In the data rows, 500 means zero.
Each row has a hidden score. How much does it go up from the first row of each pair to the second? 10 means little or no change, 20 a big rise and 0 a big fall. The score is a weighted sum of the row's numbers plus the product of two more (or one squared), each taken from its middle value.
[526 381 266 494 088 567 487 751 669 386 773 461 732 457 403 503]
[582 311 516 779 725 362 725 217 681 678 208 454 507 294 967 294] -> 7
[505 473 696 689 503 489 413 372 497 678 335 512 434 431 677 391]
[701 272 491 612 600 000 545 486 278 622 322 599 999 785 372 494] -> 15
[605 403 552 448 569 410 400 399 276 560 316 607 578 604 532 454]
[491 451 566 465 529 594 537 442 364 521 407 487 470 531 611 469] -> 7
[514 563 366 358 363 508 450 688 468 474 644 577 383 407 502 552]
[532 515 585 572 529 492 485 497 458 643 382 454 415 461 496 479] -> 11
[609 460 523 453 526 344 429 431 345 527 364 615 651 560 551 441]
[604 343 507 465 471 379 534 453 478 542 450 512 587 621 543 534] -> 9
[593 446 369 410 395 308 485 736 680 569 684 462 570 509 456 480]
[544 547 580 425 547 520 375 497 420 601 406 528 365 393 558 398] -> 8
[629 548 574 522 617 263 444 663 672 711 568 345 495 609 333 436]
[478 421 081 506 000 457 509 999 999 563 955 386 577 363 292 409] -> 13
[621 320 442 483 699 134 600 434 295 558 216 672 847 595 593 381]
[311 613 629 598 597 649 635 355 502 499 423 461 338 580 451 555] -> 3
[453 484 537 523 512 443 471 592 520 478 529 385 560 562 464 418]
[285 204 650 469 318 344 870 802 485 254 664 756 579 490 151 579] -> 10
[560 571 435 280 582 608 330 601 297 466 616 796 466 442 571 582]
[645 219 456 483 581 441 411 474 547 566 504 588 327 405 706 345] -> 12
[531 618 629 673 740 509 450 346 618 676 294 535 272 245 872 349]
[439 627 458 386 467 602 525 449 456 540 435 446 544 635 414 553] -> 12
[558 264 533 592 292 236 350 649 520 295 608 444 712 787 121 768]
[605 496 408 419 546 562 413 474 364 546 497 641 370 446 602 442] -> 3
[535 474 501 462 543 525 556 489 394 428 370 528 462 523 567 446]
[350 535 332 283 549 505 912 243 914 644 410 205 550 740 302 773] -> 13
[751 431 435 540 542 463 307 469 424 435 574 660 398 549 572 489]
[578 489 588 422 544 462 386 415 296 554 309 575 545 523 559 448] -> 11
[720 432 597 754 393 379 027 626 513 253 472 774 609 339 547 384]
[571 433 602 693 973 308 497 275 676 611 257 717 625 345 963 281] -> 8
[471 607 754 618 695 547 300 415 434 467 439 428 224 403 564 411]
[387 603 556 433 528 586 473 353 514 474 486 389 539 602 414 525] -> 11
[689 354 505 527 557 431 454 479 373 596 422 588 589 405 717 392]
[591 566 438 428 430 611 421 533 287 503 448 628 360 362 653 444] -> 8
[705 264 511 606 472 080 339 501 381 272 489 499 663 640 412 536]
[577 444 396 384 409 522 412 620 452 347 730 544 414 497 362 579] -> 3
[557 533 299 327 573 576 311 517 372 388 621 745 403 377 497 502]
[525 516 407 393 371 544 487 614 466 627 436 552 476 377 542 462] -> 10
[445 266 241 400 316 430 446 908 818 669 671 491 448 558 433 346]
[570 505 504 441 522 481 477 576 445 589 429 515 471 518 543 391] -> 8
[149 832 659 741 640 503 651 377 843 516 522 357 172 586 268 628]
[659 572 467 460 690 528 127 721 342 306 857 820 403 421 432 673] -> 13
[441 431 510 429 571 508 642 304 611 421 411 390 696 672 495 534]
[598 707 381 240 561 607 269 618 280 249 772 839 440 300 505 706] -> 8
[515 445 365 371 377 422 474 671 524 569 599 534 709 448 482 504]
[484 602 368 538 260 481 522 509 640 581 572 324 621 538 482 475] -> 10
[397 548 589 495 622 567 752 381 445 455 434 301 461 624 552 524]
[262 634 595 539 552 447 808 278 733 289 487 385 846 814 301 704] -> 9
[566 449 486 453 490 455 434 462 440 641 369 538 578 473 476 466]
[000 804 754 761 659 597 999 085 744 351 527 063 403 785 401 691] -> 4
[426 636 561 486 531 650 577 346 438 487 367 415 390 523 596 519]
[612 434 481 473 503 566 359 632 269 428 479 675 477 441 639 436] -> 12
[551 416 565 648 827 401 567 259 537 779 208 460 373 277 924 270]
[571 466 419 521 364 537 439 528 595 621 569 386 477 515 486 438] -> 13
[645 351 405 410 543 579 387 462 435 402 525 616 390 426 693 406]
[492 433 297 369 386 482 440 666 578 487 514 469 517 532 530 400] -> 11
[529 411 166 497 192 394 544 862 853 299 909 454 861 253 349 474]
[627 399 493 518 599 086 490 374 337 696 263 576 674 634 511 431] -> 12
[473 519 407 431 309 572 508 648 500 471 595 492 509 279 486 439]
[557 527 751 897 740 379 320 381 653 660 319 577 286 304 756 299] -> 9
[545 513 468 441 464 616 372 566 350 527 510 703 298 373 571 466]
[597 522 628 605 622 510 488 478 378 634 478 466 411 492 476 529] -> 14
[292 728 694 529 498 675 510 382 724 537 465 195 352 724 332 636]
[797 417 616 745 207 348 096 795 321 638 676 789 566 258 492 525] -> 15
[364 604 478 460 431 708 636 384 504 360 425 383 497 645 496 530]
[596 468 551 599 488 533 408 530 404 655 456 525 370 393 579 406] -> 14
[539 524 605 586 513 451 323 491 437 536 478 446 516 455 425 469]
[380 613 715 486 591 560 648 396 462 573 445 371 368 401 650 471] -> 8
[400 531 486 384 473 625 515 347 431 548 369 483 524 570 566 498]
[653 400 621 815 559 241 402 496 497 464 607 519 458 626 275 603] -> 12
[463 453 496 340 444 529 510 593 408 543 532 647 468 403 462 456]
[298 597 315 520 230 712 695 467 616 283 473 408 607 776 385 698] -> 7
[503 521 521 408 485 516 504 446 398 517 384 516 526 514 580 463]
[531 519 650 539 562 490 469 430 343 605 442 462 381 410 539 492] -> 10
[621 441 258 295 480 552 352 462 362 407 673 660 476 476 496 608]
[808 203 380 674 501 462 554 511 400 265 570 777 667 272 708 451] -> 12
[556 607 493 543 452 462 451 504 433 581 487 596 481 387 451 459]
[625 323 470 416 417 211 560 530 610 262 473 444 931 714 377 558] -> 13
[681 357 527 498 530 291 393 361 367 542 360 635 801 546 568 403]
[255 480 527 581 596 494 775 360 565 520 460 256 616 692 440 659] -> 7
[416 505 562 402 472 451 644 426 722 475 366 382 319 626 409 499]
[574 419 456 445 463 472 424 510 331 481 376 526 679 532 550 466] -> 10
[603 623 447 480 753 498 280 519 400 214 836 878 429 224 385 661]
[456 683 707 576 670 594 330 459 403 623 394 488 301 404 615 399] -> 10
[578 484 535 444 609 373 442 414 292 646 281 571 546 492 583 381]
[233 543 513 539 332 742 909 324 815 264 555 188 564 978 284 827] -> 5
[529 480 384 388 471 509 426 613 493 530 470 538 501 459 548 392]
[422 280 316 370 243 406 695 729 602 178 806 665 946 281 259 505] -> 11
[854 281 466 573 521 146 269 550 439 397 490 492 857 894 401 509]
[625 491 174 359 317 360 551 787 810 529 676 469 625 547 463 439] -> 12
[401 554 634 774 465 479 586 538 475 524 595 202 550 422 370 569]
[507 364 422 510 489 360 520 444 500 358 513 427 576 573 508 521] -> 10
[338 602 999 565 744 482 916 344 833 401 695 008 100 457 588 721]
[000 999 999 879 751 561 789 171 904 384 610 000 191 756 000 930] -> 6
[518 564 725 643 636 542 310 398 491 562 358 501 262 284 606 355]
[318 730 699 523 583 618 379 458 476 498 466 412 405 600 320 544] -> 10
[523 307 568 500 240 481 639 772 357 434 735 793 315 186 523 442]
[708 239 584 635 717 000 419 416 316 440 401 690 999 770 350 474] -> 11
[523 578 618 508 588 613 428 381 417 602 372 511 289 337 713 371]
[547 482 650 648 562 463 545 493 384 579 526 449 269 428 486 597] -> 12
[571 409 453 387 542 457 461 512 491 559 376 487 627 510 551 420]
[533 473 470 590 317 392 474 599 596 368 695 490 743 376 273 516] -> 10
[502 230 473 414 010 528 688 914 311 000 999 999 673 238 441 632]
[473 363 656 535 599 348 491 447 452 514 533 468 633 658 503 490] -> 10
[627 680 304 416 475 581 213 639 241 423 629 757 254 392 510 622]
[360 567 539 401 493 500 649 508 741 491 390 386 565 611 409 474] -> 11
[287 804 681 738 574 462 994 210 682 477 516 227 509 732 368 674]
[492 545 421 429 340 585 533 582 494 626 513 444 510 371 555 428] -> 7
[468 551 309 423 316 490 502 780 668 433 706 492 567 288 481 421]
[590 367 449 536 454 610 404 664 354 503 562 588 522 400 650 413] -> 11
[512 549 495 457 463 525 498 513 429 526 428 482 486 472 565 429]
[540 591 375 370 421 617 435 549 409 386 623 630 544 394 481 552] -> 9
[487 505 502 387 572 592 465 402 414 600 344 450 542 571 597 452]
[568 496 512 441 476 472 421 449 339 608 351 601 543 469 597 379] -> 10
[712 293 455 517 438 215 337 478 371 590 436 538 927 664 473 552]
[533 514 563 512 518 546 413 492 383 554 439 546 407 439 490 458] -> 6
[624 367 718 764 748 267 341 460 458 464 518 440 680 385 310 568]
[488 476 572 428 344 644 509 608 322 472 666 771 394 207 536 502] -> 7
[814 386 442 595 435 044 261 440 396 806 504 447 999 866 408 527]
[506 446 527 399 463 608 462 561 312 486 492 720 387 372 600 422] -> 6
[530 248 531 480 355 339 661 687 337 435 620 790 521 284 548 385]
[681 180 442 570 435 133 442 561 520 369 484 364 934 645 278 545] -> 15
[432 607 604 506 484 628 529 542 354 583 438 486 424 403 546 460]
[394 536 574 473 566 623 671 383 395 488 418 356 414 567 626 476] -> 9
[271 806 717 743 692 533 793 194 793 281 445 134 331 636 238 683]
[854 298 620 608 654 000 494 359 286 526 352 499 723 998 426 555] -> 15
[423 515 458 429 575 576 568 369 513 556 368 470 601 556 513 543]
[647 618 518 506 580 466 247 535 472 465 642 654 362 264 451 525] -> 10
[309 466 615 385 835 536 685 263 734 421 456 326 614 706 528 542]
[487 492 486 530 499 510 525 375 448 591 404 516 546 566 475 537] -> 11
[537 594 461 534 672 449 534 395 626 641 284 563 326 254 807 282]
[739 757 224 214 727 630 199 593 351 142 915 999 458 513 481 675] -> 11
[439 555 848 541 673 532 604 434 481 613 476 254 384 407 637 522]
[549 627 451 347 560 629 361 538 298 409 522 636 424 408 564 522] -> 9
[647 426 413 572 592 349 415 389 497 580 416 568 421 638 529 479]
[287 465 769 501 805 396 869 226 697 350 566 273 470 729 490 611] -> 7
[549 463 463 404 554 466 469 476 415 548 399 488 445 443 571 480]
[512 512 449 448 466 610 459 502 431 560 428 509 382 457 564 425] -> 8
[520 564 655 785 713 452 425 307 647 705 375 541 402 291 878 277]
[457 509 391 483 214 554 542 779 607 486 595 463 643 388 481 540] -> 11
[396 570 567 402 587 550 539 367 566 469 383 434 501 576 564 504]
[292 567 276 570 136 750 698 405 625 273 612 341 364 673 385 634] -> 7
[525 374 565 488 561 357 651 504 497 393 507 397 864 695 442 570]
[504 576 496 487 548 547 489 425 403 494 413 531 443 515 491 480] -> 9
[479 571 520 489 375 538 476 494 571 284 650 301 694 786 192 651]
[526 507 603 574 591 541 438 397 436 557 335 581 426 404 641 379] -> 9
[245 574 344 482 347 714 714 389 731 389 570 261 630 822 310 783]
[230 641 367 345 445 700 400 423 480 334 643 449 439 637 243 767] -> 18
[507 486 492 437 435 529 408 464 372 605 398 518 433 508 572 426]
[555 469 590 462 475 506 432 514 407 402 430 430 538 541 568 472] -> 9
[432 523 519 361 356 585 560 585 392 493 543 601 457 398 464 500]
[601 535 589 654 615 407 450 423 468 546 450 375 614 510 409 505] -> 12
[495 544 637 487 435 667 347 484 515 501 450 463 454 476 449 458]
[540 609 547 698 777 480 409 161 620 582 315 518 291 205 921 263] -> 8
[643 275 434 505 422 290 469 599 501 333 602 432 594 774 217 527]
[095 800 624 828 969 524 730 250 936 329 507 303 000 791 181 823] -> 4
[582 409 452 501 487 344 577 370 570 387 498 647 724 626 439 589]
[469 396 295 392 417 551 504 667 679 632 542 574 511 544 492 408] -> 11
[508 490 520 441 513 560 427 443 355 510 378 542 494 479 581 440]
[518 615 351 390 507 600 420 619 363 626 579 656 355 313 517 456] -> 11
[679 325 475 493 378 475 328 603 307 413 548 641 500 363 629 397]
[579 461 277 436 234 424 587 758 590 531 631 453 557 460 458 497] -> 12
[458 408 541 429 388 552 587 758 302 365 760 886 339 263 518 484]
[367 634 621 492 566 641 590 343 487 524 421 420 387 476 515 542] -> 7
[594 475 529 428 584 420 479 424 314 557 298 549 525 513 589 412]
[506 596 596 615 662 557 610 424 578 712 280 607 203 213 848 364] -> 7
[741 249 545 525 566 294 346 466 437 699 412 509 709 659 524 404]
[501 579 504 529 585 474 460 466 415 512 411 491 578 544 494 513] -> 7
[383 619 700 662 630 595 553 377 465 474 398 368 396 469 447 574]
[538 377 354 397 300 468 543 646 583 643 548 474 620 457 472 461] -> 13
[481 582 355 461 302 578 525 590 530 436 592 431 285 388 525 488]
[637 507 487 646 444 555 334 751 447 544 737 637 140 214 438 517] -> 18
[531 472 322 392 312 499 515 625 522 620 536 498 596 441 507 469]
[556 649 331 295 593 597 314 635 309 246 653 779 580 382 554 621] -> 8
[466 544 530 401 468 588 423 426 421 533 433 497 554 554 472 483]
[578 447 441 463 549 418 420 477 366 561 370 475 534 513 585 416] -> 12
[592 376 531 499 523 349 438 490 443 342 430 544 620 620 467 457]
[206 699 702 724 614 483 632 323 772 408 599 388 355 671 354 631] -> 5
[683 310 455 521 438 487 332 611 334 521 536 737 541 465 627 411]
[494 555 499 516 499 551 413 483 407 536 424 529 523 558 523 459] -> 8
[502 642 576 538 684 563 508 353 562 620 338 551 172 107 824 393]
[570 538 416 404 390 598 466 504 445 388 637 683 550 458 454 567] -> 11
[484 513 324 416 328 564 518 631 541 527 528 501 530 361 541 392]
[439 600 698 584 521 677 484 505 376 594 452 450 466 462 463 513] -> 10
[521 676 608 510 628 627 426 398 481 634 354 543 264 284 777 317]
[420 423 352 466 463 479 771 562 999 861 540 196 533 494 426 404] -> 18
[303 475 594 461 279 478 624 611 623 350 779 427 677 883 097 702]
[493 434 495 537 178 534 460 635 615 322 770 491 570 407 274 579] -> 10
[636 501 587 652 490 557 291 649 431 515 593 669 309 278 498 449]
[263 629 622 641 594 649 845 302 699 421 474 224 348 603 486 629] -> 5
[598 547 493 497 520 607 405 596 362 537 565 610 300 267 523 443]
[641 357 340 521 464 281 503 598 459 619 480 534 757 593 434 491] -> 10
[428 699 785 640 701 558 328 509 454 592 451 360 311 373 572 412]
[221 663 708 712 694 576 935 256 830 357 527 101 363 611 381 810] -> 8
[720 365 455 514 658 283 393 449 317 583 439 608 688 697 506 501]
[350 612 695 531 563 614 700 252 569 559 432 424 384 485 496 576] -> 6
[609 271 357 424 536 509 392 582 504 583 544 715 430 495 667 344]
[482 465 750 608 552 472 389 417 687 452 498 290 651 735 244 607] -> 9
[343 547 576 545 577 633 499 241 639 570 372 345 488 681 519 480]
[558 605 691 777 695 456 389 333 639 499 264 496 094 344 778 264] -> 10
[570 505 409 455 154 517 537 697 588 676 674 485 594 501 427 572]
[562 399 438 405 487 557 397 505 425 547 412 597 425 387 688 331] -> 6
[351 581 606 470 545 603 613 420 418 492 395 349 399 530 607 478]
[538 528 478 430 479 500 386 554 467 613 457 559 412 410 552 433] -> 12
[602 441 503 409 502 558 403 458 389 460 460 589 488 442 681 358]
[502 580 650 620 609 548 352 417 472 623 364 561 307 320 642 375] -> 9
[169 633 796 693 744 537 999 283 660 190 488 136 268 694 483 700]
[670 711 254 678 283 327 664 536 713 665 464 685 517 072 999 244] -> 17
[444 455 765 476 686 547 777 364 611 491 524 283 298 447 581 586]
[663 354 571 459 637 248 366 404 308 453 314 627 542 592 531 479] -> 18
[498 535 464 384 434 597 526 540 409 586 452 562 480 488 561 499]
[446 425 621 555 523 555 469 448 365 572 410 470 473 445 527 494] -> 11
[497 554 403 344 461 595 431 526 355 501 493 582 447 405 567 467]
[548 506 447 436 439 581 424 523 411 501 485 522 516 434 516 440] -> 10
[527 410 474 572 416 453 573 777 506 641 562 660 534 568 455 582]
[461 480 386 418 361 588 514 560 530 535 496 390 452 622 466 517] -> 7
[364 783 599 570 619 606 568 601 687 481 790 436 243 588 145 672]
[486 487 432 363 440 505 494 656 434 498 532 555 424 412 512 423] -> 1
[174 659 531 747 830 561 906 240 838 292 613 153 382 607 312 605]
[474 484 427 404 296 673 561 550 537 595 547 453 495 559 489 539] -> 9
[772 092 513 567 586 180 291 475 470 468 417 471 678 727 472 466]
[103 725 372 457 463 815 777 187 873 287 739 233 682 999 033 948] -> 2
[583 618 395 391 554 517 206 662 268 352 655 731 648 497 486 614]
[508 429 372 396 335 456 591 693 513 567 662 543 620 328 418 516] -> 12
[657 423 296 413 472 422 442 600 478 666 364 681 554 330 746 294]
[583 498 470 429 547 466 424 436 332 585 338 569 510 482 600 385] -> 10
[256 788 684 787 646 523 912 138 721 471 454 237 327 561 271 660]
[483 481 462 548 399 520 448 571 551 707 519 376 454 505 489 416] -> 12
[616 460 558 463 598 350 399 433 277 657 301 613 672 614 533 421]
[590 449 526 425 472 394 586 540 615 432 477 476 827 558 404 588] -> 9
[548 520 535 449 421 539 466 528 449 518 480 564 462 534 528 458]
[532 559 509 401 436 577 388 573 446 555 532 530 478 425 529 406] -> 11
[541 511 321 380 274 478 551 680 647 612 607 566 672 411 428 442]
[578 641 511 716 692 463 455 356 647 594 334 509 266 209 812 347] -> 6
[492 468 557 415 311 600 524 670 302 426 619 763 403 281 563 403]
[305 512 572 400 604 522 999 445 928 564 596 039 552 547 423 712] -> 10
[438 590 799 607 583 592 175 508 607 420 531 364 400 562 246 560]
[572 532 555 452 588 466 359 427 314 644 385 565 571 549 564 446] -> 11
[189 683 713 680 632 654 755 283 652 515 497 178 450 595 416 646]
[456 540 302 410 274 546 503 630 519 582 528 464 593 337 530 417] -> 12
[459 491 536 456 348 537 482 713 326 403 728 852 589 295 517 488]
[446 481 509 449 437 523 850 235 664 381 459 271 522 876 453 611] -> 9
[388 531 609 488 543 581 603 415 410 560 408 417 391 532 615 479]
[445 490 352 422 410 517 461 697 469 531 579 514 502 417 471 467] -> 12
[716 437 284 504 620 454 397 667 491 408 762 712 580 474 460 553]
[278 595 758 555 629 509 753 241 566 424 479 415 464 680 460 581] -> 1
[576 591 780 742 823 551 253 431 571 602 447 468 362 180 695 355]
[548 365 486 373 508 426 481 478 219 569 390 642 533 514 549 461] -> 12
